(in the rows, 128 means zero)
The rows of T fall into a few groups and each row is roughly a mix of its group's hidden directions.
T:
[[ 75  98 104 111 114 176 151 134 137 115]
 [149 158 106 131  88  93 118 159  81 128]
 [106 152 140 130 183 165  99 161 145 115]
 [ 97 123 146 150 129 198 147 155 124 141]
 [112 107  84 143 105  87 163 118 161 150]
 [ 84  93 101  90  95 138 110 101 113 137]
 [184 114 113 124  92  84 104 106 141 126]
 [139  89  97  96 100  92 165  98 133 132]
 [167 111 114 126 115  58 116 107 134 112]
 [136  64 133 132  92 147 101  95 117 138]
 [ 87 140 169 140 135 191 118 121 138 135]
 [ 91 149 103 100 136 144 182 158 146 110]
 [ 93  96 127 170  71 123 116 132 148 115]
 [100 119 151 104 149 173  85 126 100  96]
 [139 144 126 171 109 132 160 154 117 188]
 [164 161 148 102 150  84 149 118 150  94]
 [141 188 135 157 153 159  96 130 108 110]
 [168 149 107 147 143  82 167 122 137 161]
 [183 118 160 123 141  93 103  87 138 118]
 [102 146 138 150  98 115 185 156 140 162]
 [152 117  87 119 111  57 128 128 124 116]
 [124 108 132 145 154 189 103  99 126  92]
 [125  84  92 113 101 144 105 142 121  75]
 [107 121 130 126 176 179 104 129 157  94]
 [119 105 162 162 132 190 150 153 126 135]
 [132 174 165 112 143  95 177 141 141 116]
 [193 132 153 112 145  82 130 113 115 138]
 [ 61 124 114 142 140 179 117 136 133 114]
 [ 50 145 121 120 124 139 107 124 110 150]
 [131 144 168 112 194 111 123  97 123 116]
 [110 120 124 150  87 193 131 155 135 145]
 [124  98  83 142 167 143  98 107  98 160]
 [151 121 105 127  83 116 135  89 159  82]
 [122  69 113 129 114 168 107 118 105  90]
 [101 107 169 158 132 173  93 156 117 128]
 [171 151 113 129 145  71 163 115 150 134]
 [195 149 111 128 112  86 131 140 147 111]
 [124 162 134 133 126  85  69 111 106 154]
 [150  98  74 140 106  91 129 105 161 138]
 [121 163  87  86 134  76 115 111 125 125]
 [167 152 104 121 148  90  79 117 130  98]
 [121 140 106 146  67  99  84 124 129 152]
 [133 116 127 128 112 132 138  87 195  92]
 [190 119 122 123  86 112  96 103 146 135]
 [ 85  93 122 135 103 180  93 136 112 132]
 [146 147 125 123  80  72 155 121 158 139]
 [106 135 188 140 152 175 112 105 140 129]
 [155 158  99 105 122  82 164  95 150 131]
 [118  83 141 132 112 125 135 138  69 171]
 [115 144 150 138 164 142 117 160  77 169]
 [128 142 151 133 168 174 104 137  77 144]
 [123 177 115 110 171 121 125 149 177 110]
 [165 145 105 154 134  88 168 129 135 171]
 [ 64 127 138 152 107 178 126 142 138 131]
 [123 134 108 111 139  50 117 107 126 106]
 [127 122 124 142 156 188  95 111 116  85]
 [111 106 146 103  94 158  88 127 140  78]
 [127 124 144 163 136 184  90 120  95 102]
 [140 111  94 143  54 131 114 140 145 137]
 [116  83 142 134  69 109 124 158 105 146]
 [ 85 165 113 109 128 186 134 146 123 150]
 [ 89 128 122 147  87 187 128 151 137 142]
 [123 161 111 127 132 128  91 191  97 111]
 [164 131 138 117  86  95 177 142 133 158]
 [100 114 114  99 156 168 176 141 140  97]
 [ 90 154 110 140  80 129 162 164 145 148]
 [110 103 133 101  88 137 189 135 127 157]
 [159 163 105 119 138 109 156  72 155 118]
 [104 115 108 149  80 161 165 158 155 126]
 [179 103 123 112 100  91  95  96 117 134]
 [138 198 134 147 165 145 103 142 125 118]
 [167 151 156 102 166 139  94 117 107  93]
 [160 114  90  93  99 117 169 139 151 100]
 [ 73 119 103 152  76 146 129 152 137 130]
 [150 192 121 129 172 118 141 112 109 152]
 [168 102 137 186 115 144  89 122 140 116]
 [172 111 165 136 121 101  93  85 148 119]
 [177 110 156 130 148  79 113  94 134 113]
 [ 71 140 121 135  81 129  93 108 153 124]
 [120 141 129 153 167 154 135 140  83 180]
 [167 114 120 122  77 108 114 118 170  95]
 [144 147 126 139 190 139 125 124  83 163]
 [180 154 117 146 163 112 110 140 148  85]
 [147 146 159  98 106 104 134 126 164  73]
 [167 166 120  91 142  79 157 139 131 122]
 [113 133 139 133 153 137 115 172  70 166]
 [110  60 112  99 148 139 145 123  99 144]
 [130  68 127 144  93 156  92 100 122 132]
 [106 107 176 163 114 166  99 136 157 116]
 [161 102 108 117  88 114  98 108 165  92]
 [170 141 107 114  78  75 128 131 136 138]
 [171 161 135 137 161  88  83 117 121 118]
 [138 140 101 101 150  55 129 114 120 112]
 [104  88 155 147 103 170 166 132 128 157]
 [134 141 106 165 135 111 169 139 119 189]
 [102 103 129 146  59 159 121 149 141 134]
 [149 143 132 123 118  88 174  84 147 161]
 [167 152 124 157 156 107  72 123 133 103]
 [189 124 129 132  78 122 109 126 157 107]
 [115 130 146  90 175 111  99  92  92 140]]

In each list below, one row fits none of the groups, and each other row fits one group, some only roughly. Which row is it?
  * J_775: [123 163 163 102 181 163 122 105 126 139]
  * J_214: [157 155 124 159  89  76 117 113 157 124]
  * J_957: [127 155  87 126 105 123 164 171 163 102]
  * J_700: [ 91 126  95 158  81 161 132 155 151 120]
  * J_179: [127 169 107 117 176 130 149 156 148  85]
  * J_331: [ 98 108  82 125  86 134  78 113 130 119]
  * J_566: [114 151 160 145 142 176 132 155  86 159]
  * J_705: [150 110 101 134  72 101 134 120 177 119]
  * J_573: [ 65 113 141 104 144 164 157 124 111 145]
  * J_882: [152 123  92 137 158  75 156 102 144 149]
  * J_967: [ 87 152 144 169 168 165 102 138 128 121]
  * J_239: [102  89 111 149  68 155 115 134 146 141]
  * J_264: [173 153  87 124 125  98 113 137 154  87]
  * J_908: [132 117 166 185 101 151 145 147 133 163]

J_214
  * J_911: [102 139 122 131 147 186 162 169 110 146]
  * J_834: [180 131 173 148 178 118 123 120 117 128]
  * J_142: [116 113 184 155 152 184 132 129 131 131]
  * J_685: [136 130 190 136 170 131 151 120 102 159]
  * J_637: [142 104  95 167  80 143 121 139 131 173]
  * J_941: [145 146 145  97 161  87 102 109 123  80]
  * J_900: [166 172 136 128 181  95 115 132 129 108]
  * J_889: [111 120 112 107 167 140 106 188  94 129]
  * J_146: [ 63 161 143 120 151 171 125 124 128 132]
  * J_400: [ 68 105 135 140  89 167 128 152 123 140]
  * J_841: [107 179  99  98 158 116 153 155 142 101]
  * J_153: [ 97 161 163 104 179 116 143 124 103 151]
  * J_311: [174 164 124 159 106  82 101 138 139 133]
  * J_321: [ 73 135 160 133  96 164 147 162 126 133]

J_941
  * J_857: [179 127 161 162 172 124  96 117 123 115]
  * J_74: [163 177 110 133 130  76  96 138 137 117]
  * J_60: [134 170 150 126 159  93 184 141 128 141]
  * J_997: [171 110 123 143  91 111 156 161 125 173]
  * J_505: [122 147 109 105 195 131 134 148  95 153]
  * J_760: [152  93  91 133  80 110 111 110 165 116]
  * J_134: [119 144  72 107  91  78 114 128 130 127]
  * J_512: [ 98 110 144 185 116 179 109 137 135 136]
  * J_625: [ 70 108 156 146 128 171 147 131 118 155]
  * J_499: [182 123  99 101 136 101 109 112 138  84]
  * J_803: [187 114 172 135 168 113 131 108 118 125]

J_997
  * J_313: [113  78 148 126 113 118 155 123  99 182]
  * J_176: [105  78  98  84 105 157 138 110 129 110]
  * J_356: [175 108 100 113 122 109  91  97 152  95]
  * J_572: [126 137 161 149  68 163 140 161 129 146]
  * J_654: [109 188 110 104 175 109 124 143 124 113]
  * J_737: [127  99 129 127 158 176 132  82  85 125]
  * J_99: [ 60 116 122 139 105 120 168 146 148 142]
  * J_432: [ 84  83 143 126 134 182 154 121 122 131]
  * J_542: [103  88 104  96  96 134 170 111 160 119]
  * J_97: [182 138 117  87 140  81 143 122 131 107]
  * J_632: [146 130  87  96 117  98 150 102 172  97]
  * J_355: [103 133 174 125 105 182 108 157 108 117]
  * J_431: [132 151 138  70 171  94 135 112 102 131]
  * J_643: [ 89 141 140 137  93 189 107 124 147 144]
  * J_544: [142 143  77  89 120  75 148 141 125 121]

J_542
  * J_198: [138 166 145 134 199 114 104 125 118 112]
  * J_784: [117 103 109 155 147 182 121 139 153  83]
  * J_291: [102 143 143 162 123 148 163 159 105 179]
  * J_926: [ 96 122 100 145 133 161 104 162 148  77]
  * J_740: [116  88 115 111 104 157  73 115 132  95]
  * J_495: [119 110  78 146  81 129 149 173 123 133]
  * J_548: [132 160 156 159 197 138 125 142 122 119]
  * J_516: [ 72 102 127 113 148 166  94 122 100 118]
  * J_633: [101  90 154 137 108 144 112 147 184 101]
  * J_226: [124 136  72 101  89 113 153 151 155 107]
  * J_554: [110  96  97 154  66 133 136 135 152 149]
  * J_161: [150 114 175 139 191 137 154 130 113 120]
  * J_785: [ 91 121 107 129  57 121 128 132 128 160]
  * J_578: [126  82 125 136  76 142 116 112 155  87]

J_926
  * J_593: [122 141 143 101 109  51 113 146 124 131]
  * J_912: [173 162  95 117 134 100 136 152 155  89]
  * J_651: [ 73 131 167 151 122 152 138 132 111 171]
  * J_531: [187 166 134 149 158 107 147 131 117 156]
  * J_639: [134 126 105 104 150  70 147  99 162 103]
  * J_277: [146 103  99 145  99 158 161 181 116 140]
  * J_854: [121 132 144 157 120 177 116 159  86 167]
  * J_98: [110 101 158 114 181 172 152 110 116 123]
  * J_659: [201 132 104 129 144  99 115 105 141 126]
  * J_215: [166 115  82 126  88 120 155 166 119 144]
  * J_623: [158  87 155 125  92 103 121  95 112 166]
  * J_975: [118 114 105 169  78 145 141 151 135 173]
  * J_792: [156 117 175 125 166 108 117  93  96 154]
  * J_360: [106 124 182 146 154 154 147 113 148 171]

J_593
  * J_813: [108 138 132 172  93 177 123 153 117 161]
  * J_125: [140 100 114 120  63  82 150 123 125 133]
  * J_129: [115 139 118 124 177 149  99 176  89 135]
  * J_824: [142 126  78 132  66 115 116 139 157 114]
  * J_849: [120 117 171 155 102 185 104 112 150 133]
  * J_793: [121 108 134 139 163 170 112 127  65 144]
  * J_130: [146 168 139 136 142  84 182 138 137 153]
  * J_802: [126 146 135 126  73  82 143 157 164 133]
  * J_444: [ 62  98 108 130 100 116 155 131 153 131]
  * J_308: [197  94 120 138  89 110 125 130 135 130]
  * J_19: [147 140 130 103 133  75 151 111 170  90]
  * J_586: [ 62 120 121 144 111 155  90 111 118 150]
  * J_496: [140 135 129 117 194 107 168 145  97 123]
  * J_16: [119 111 116 166 101 175 112 145 103 172]
  * J_968: [133 102  98 150  95 154 161 180 116 142]

J_813
  * J_149: [116 133 109 114 206 109 128 104 111 124]
  * J_974: [148 145 134 148  57 102 141 115 152 115]
  * J_999: [158 115 134 164 171 148  85 120 132  91]
  * J_881: [105  76 150 149 124 182 103 134 125 111]
  * J_557: [155 199 111 128 139 121 123 124 156  99]
  * J_334: [155 173 101 117 104  85 132 114 159 101]
  * J_525: [114  87 172 135 123 143 136 101 100 176]
  * J_823: [108 116 143 146  98 152  95 150 170  82]
  * J_200: [124 150 116 124 189  92 164 113 115 151]
  * J_783: [132 161 124  92 182 120 169 144 136 104]
  * J_691: [140 195 124 135 151 121 121 156  87 143]
  * J_735: [115 112 140 158  70 156  93 117 159 129]
  * J_682: [163 124 158 141 156  65 113 103 120 134]
  * J_435: [127  87 128 130  94 140 116 105 170  77]
  * J_268: [184 125 129  83 124  81 148 117 119 126]

J_682
  * J_879: [180 105 144 143 103  78 138  99 141 134]
  * J_886: [ 98  81 101 129  76 145 105 123 151 116]
  * J_875: [144 171  93 115 137 128 103 149 153  76]
  * J_591: [155 144 128  97 194 121 144 127 129  92]
  * J_761: [144 116 111 137  69  96 151 129 175 126]
  * J_59: [131 132 156 135 133 188  91 147  87 139]
  * J_407: [135 172 114 126 187 147 114 143  89 132]
  * J_112: [196 154 147 143 153  92 121 131 133 121]
  * J_864: [116 107  97 166  83 158 103 134 156 103]
  * J_874: [151 108 112 149  57 124 127 137 163 132]
  * J_980: [113 139 122 117 185 138 173 161  97 130]
  * J_177: [ 93 103 147 168  87 172 124 139 147 126]

J_879
  * J_621: [153 129  70 114 113 120 105 127 150  78]
  * J_455: [112 158 169 108 169 108 156 131 104 164]
  * J_137: [ 85  90 161 124 113 161 119  90 130 154]
  * J_70: [131 127 108 124  79 110 102 166 157  84]
  * J_426: [119 132 187 124 164 122 156 120 104 168]
  * J_262: [119  74 114 122 110 160 112 120 153  79]
  * J_182: [121 109  98  92  66 121 165 132 140 131]
  * J_919: [123 130 168 159 110 123 115 151  79 171]
  * J_27: [118 139 115 170  66 132 139 160 151 143]
  * J_612: [169 119  89 102  85  93 108 117 137 111]
  * J_327: [164 148  81 114 133 102 104 139 144  81]
  * J_451: [108 124 124  69 170 136 169 115 124 108]
  * J_123: [126 103 109 168  65 143  96 128 143 133]

J_137
  * J_254: [103  80 159 145 135 167 153 132  95 151]
  * J_166: [129 166  87  81 163 102 143 136 107 134]
  * J_800: [168  92 152 155  81 127 105 109 154 124]
  * J_69: [121 153 134 106 129  75 176 128 163 105]
  * J_995: [110 141 116 175  68 131 131 153 151 150]
  * J_428: [193 121 107 121 136 110  94  95 138 106]
  * J_15: [128 102 130 159 114 174 164 176 114 143]
  * J_347: [134 148 108 118 185 144 137 144 146  74]
  * J_168: [116  98 153 160 107 159  99 148  77 135]
  * J_216: [ 82 111 118  99 180 138 107 106 113 103]

J_254
